In the data rows, the value 128 means zero.
Here are some points:
[112 133 157 148 117 171  97 143 160 114 120 129 129 133 113 115 161 151
 165 134 126 150]
[160 180 102 102 236  36 109 167   0 112 201 145 197  49  20 232   0 124
  51  68  71  98]
[ 94  62 157 143   7 224 208  65 255 136  80 135  62 184 200  10 255 122
 205 131 137 164]
[ 82  56 168 140  65 166 135  82 255 177  96 140  48 186 234  21 212 154
 185 124 172 164]
[156 217 112  58 231  67  95 154   0 127 179 144 227  69  53 212   0 139
  76  94  84  74]
[146 205 105  77 243  77 111 179   0  91 173 133 250  59  27 255  18 127
  81  81  63  73]
[ 53  62 140 130  47 165 127  42 255 170  67 120  31 191 229  16 251 164
 165 156 181 193]
[ 70  65 136 142  41 141 137  69 255 167  62 129  25 176 218  14 246 175
 172 157 175 192]
[117  64 148 115  54 161 157  51 255 157  76 126  46 190 229  31 255 159
 194 149 163 164]
[135 139 140 131 128 154 125 152 121 109 120 126 118 131 150 146 126 141
 154 143 150 159]
[151 190  64  85 216  63 130 149   0 106 193 148 204  41   7 255   4  71
  64  89  61  59]
[ 73  63 168 136  63 148 160  77 255 201  91 123  37 198 255  19 227 154
 164 125 175 188]
[151 153 159 109 161 147  95 132 103 108 138 127 182 108  92 161 111 165
 131 118 116  82]
[117  82 152 165  10 189 167  64 255 144  72 108  27 225 246  27 255 141
 181 174 179 175]
[212 124 112 177 157 118 128 152 113 127 137 119 149 123 134 133  91 177
 119 153 168 129]
[156 165 122 136 162 112 124 193  85 117 149 107 155 115  85 184  58 138
  73 121 108 110]
[165 173 116  91 175  93  92 163  36 121 138 142 159  94  87 176  50 135
 104 116 119 120]
[138 179 140 122 153 115 114 173  47  94 161 140 170 100  64 214  57 109
  98 127  77  95]
[ 62  51 127 154  57 130 164  75 255 159  80 128  58 159 216  26 248 106
 193 146 144 173]
[ 96  68 186 166  12 211 190 100 255 134  69 116  61 202 228  10 246 142
 200 176 175 178]
[147 157 129 140 151 133 112 158  50  95 138 121 152 125  99 197  83 127
 138 144 127 117]
[149 150 107 144 149 113 100 155  86  98 150 155 200 102  46 153 113 130
 115 146 124  63]
[154 137 115 167 165 100  95 163  76 116 154 115 172 102 118 148  54 144
 102 144 135  91]
[128 106 104 125  78 121 169 126 178 163 121 132  93 138 160 105 140 117
 120 158 139 144]
[129 117 131 162  88 154 139 125 226 130 120  92  88 174 165  91 168 141
 120 146 155 142]
[135 113 132  79 128 115 126 108 153 154 111 133  93 148 149  90 136 160
 156 133 154 118]
[181 131 114 141 168 119 126 181  36  88 157 124 188 107  82 182  76  97
 136 159  98 104]
[112 161 110 113 155  95  66 132  72 129 116 141 134 103  93 150  79 154
  97 122 110 138]
[ 90  88 149 125   5 194 176  90 227 156  99 145  53 171 224  23 222 106
 195 135 182 155]
[180 192 131 117 226  62 113 202   0 115 159 137 186  84  61 224   0 125
  56  76  73  82]
[109  82 181 166  52 139 167 104 255 152 114 131  40 187 250  38 155 131
 142 155 161 160]
Here are 12 more points, each followed by its number:
[113  66 153 149  42 189 155  63 255 170  64  87  33 212 222  47 246 152
 157 158 201 156] 0
[140 179 147 133 171 143  88 157  92 100 132 124 162 111  74 174  79 120
 132 118  92 111] 1
[127 104 162 144 106 178 118 112 204 116 110 112 107 152 150 105 183 131
 184 142 150 178] 2
[118 110  94 127  92 180 151  92 160 159 100 105  88 141 170 103 197 139
 147 132 132 164] 3
[115 140 104 123 193  80 131 120  36 107 164 126 185  77 131 143  65 132
  76 121 123 106] 4
[104  87 152 152  53 206 135 113 238 125  89 122  59 199 223  70 213 153
 194 169 178 175] 5
[127  90 110 126  95 138 170  86 160 146 120 130 114 127 140  93 184  95
 131 125 144 124] 6
[101  66 157 144  13 207 156  91 255 152  73 119  33 176 221   4 255 157
 191 158 175 172] 7
[137 165  88  93 170  75 138 133  19 118 160 135 173  73  60 177  81  86
  84 105  97  98] 8
[115 110 146 126  60 156 129 127 160 117 101 141  65 135 165  97 183 109
 168 148 132 164] 9
[131 178  97 118 181  89  99 138  51 129 134 142 173  84  78 193  65 135
  79 107 100 117] 10
[122 119 162 143  97 178 108 129 200 129 107 121 102 166 139  95 186 130
 178 128 143 168] 11
Which two of these numbered points are nearest to each point below, ignoring the direction in which the first points spread most? Their numbers follow each, nearest first.
[149 170 121 163 216  57  87 182   0  94 188 117 213  72  81 191   0 117
  54 121 122  94] > 4 10
[101  70 180 142  75 192 116  92 255 135  95 101  89 169 185  61 230 164
 196 148 167 136] > 2 11
[131  84 150 177  79 179 143 132 185 108 101  99 112 139 175  75 217 128
 174 185 160 165] > 2 7
[132 100 141 152  97 142 160  93 213 134 123  99  93 180 170 102 163 146
 116 144 153 135] > 0 10
[130 148 107 129 182  78 122 137   9 109 174 119 210  50  94 228  55 135
  73 122 108 103] > 4 10
[137 200  96 112 255  30 104 162   0  93 205 126 235  30  52 255   0 123
  48 108  81  82] > 4 10
[ 85 124 126 117  99 110 113  98 187 143  98 143 114 147 152  83 173 145
 141 146 144 149] > 10 7
[145 182 119 109 164 125 120 153  47  88 164 141 199 108  29 195  82 106
 123  84  38  89] > 1 11
[ 90  42 128 141  41 164 226  60 255 167  93 120  52 165 211  37 255  88
 186 146 161 157] > 6 8
[143 153  93 103 154 145 131 133  63 132 128 117 149 112 102 157 100 131
 103 120 106 133] > 3 10
[121 113 144 125 100 178 132 146 161 118 108 109 108 161 175 115 166 146
 171 191 164 155] > 5 7
[141 126  81 125 107 127 136 130 108 149  96 132 132 133  90 109 139 142
 119 128 120 146] > 3 10
[ 98  70 180 168  29 221 128 105 255 144  61 105  37 204 205  11 255 141
 235 173 188 200] > 11 1
[126  86 120 123 102 128 171 103 152 146 123 108 106 132 122 105 181 110
 142 130 140 135] > 6 8
[131 127 124 102 124 138 126 155  70 107 139 145 101 121  95 131 133 100
 134 132 100 144] > 9 7
[103  71 185 126  67 208 104  86 255 144  91 107  70 183 210  45 255 169
 190 146 201 139] > 11 2
Here are 12 other points, each followed by its number:
[ 91  55 139 131  59 139 156 102 245 168  96 113  43 183 236  19 190 136
 153 133 176 190] 0
[ 77 105 144 128  89 150 158  90 201 135 137 142 118 141 181  97 200 122
 166 134 137 147] 1
[126 110 174 167  68 207 114 112 244 113  96 119  86 167 160  86 214 122
 183 151 150 171] 2
[147 182  76 113 234  72 118 140   0  98 191 153 202  56  27 223  22  75
  70  96  55  83] 3
[ 79 113 139 130  72 142 133  70 235 152  61 139  61 192 202  52 212 155
 152 151 179 162] 4
[144 214 118 131 244  76  89 161   0  93 206 140 212  48  37 255   0 111
  65  86  70 101] 5
[140 128 146 137 129 113 124 143 134 128 117 115 124 147 134 108  83 142
  92 103 134 115] 6
[ 94  40 142 128  16 180 198  51 255 169  80 125  31 197 223  21 255 102
 183 153 178 166] 7
[ 97 128 154 110 134 144 120 139 137 157 138 145 100 136 170 103 113 139
 132  94 133 139] 8
[101 102 136 124  50 177 102 131 223 164  51 124  71 176 203  63 217 169
 176 137 172 157] 9
[129  75 141 151 154 144 145 113 222 137 122 126  92 166 191  66 157 122
 151 161 161 156] 10
[126 149 130  93 140 120 115 143  75 117 129 129 136  92  58 138 124 123
  87 103 106  81] 11
The same question for these:
[151 212 122 132 242  62  96 180   0  88 203 143 198  64  38 233   0 102
  64 117  70  81] > 5 1
[114 144 120 124 101 152 105 152 130 144  63 123 116 129 141 126 156 159
 144 135 148 135] > 9 4
[107  90 174 141  72 137 126 124 225 148  83 123  72 183 192  84 151 150
 129 138 158 145] > 6 0
[111  51 159 196  55 173 137  92 255 152  90  96  71 192 246   0 227 146
 192 183 214 177] > 10 6
[170 188  75 104 247  38 116 166   0  93 191 153 215  35   4 236   8  58
  77  86  17  73] > 3 7
[149 153  97 115 186  57 131 137  45 133 170 162 169 107 100 154  34 108
  84 100 113 120] > 0 3
[130 189 118  99 231  61  99 164   0 139 185 148 187  81  55 215   3 124
  85  69  73  80] > 8 0
[172 219 107  59 239  62 103 152   0  97 189 147 228  67  55 255  15 117
  80  80  66  69] > 1 4
[147 125 108 104 146  92 158 115   2 141 161 136 186 107  86 167 115  88
 103 122 105  94] > 7 3
[111  91 144 147 123 148 139 121 182 133 133 122  76 156 177  83 163 113
 159 151 150 148] > 10 5
[134 157 171 125  97 150 146 142 113 107 149 129 140 128 121 131 117 117
 138 137 110 116] > 1 2
[153 185 140 131 182 180  90 166  67  99 156 120 191 100  44 195  60 120
 131  97  87 120] > 2 5
[134 150  81 120 172  92 134 138  91 116 171 155 157  91 103 159 100  87
 112 110  87 118] > 3 1
[128 104 114 120 112  92 147 108 118 168 143 141 102 121 137 113 106 120
 110  98 143 148] > 0 7
[176 206 136  86 255 102  70 200   0  82 196 125 229  50   0 255   0 137
  69  94  70  15] > 11 2
[116  98 124 128 120  98 146 116 155 145 117 134  89 137 164  77 120 130
 109  90 159 144] > 0 6
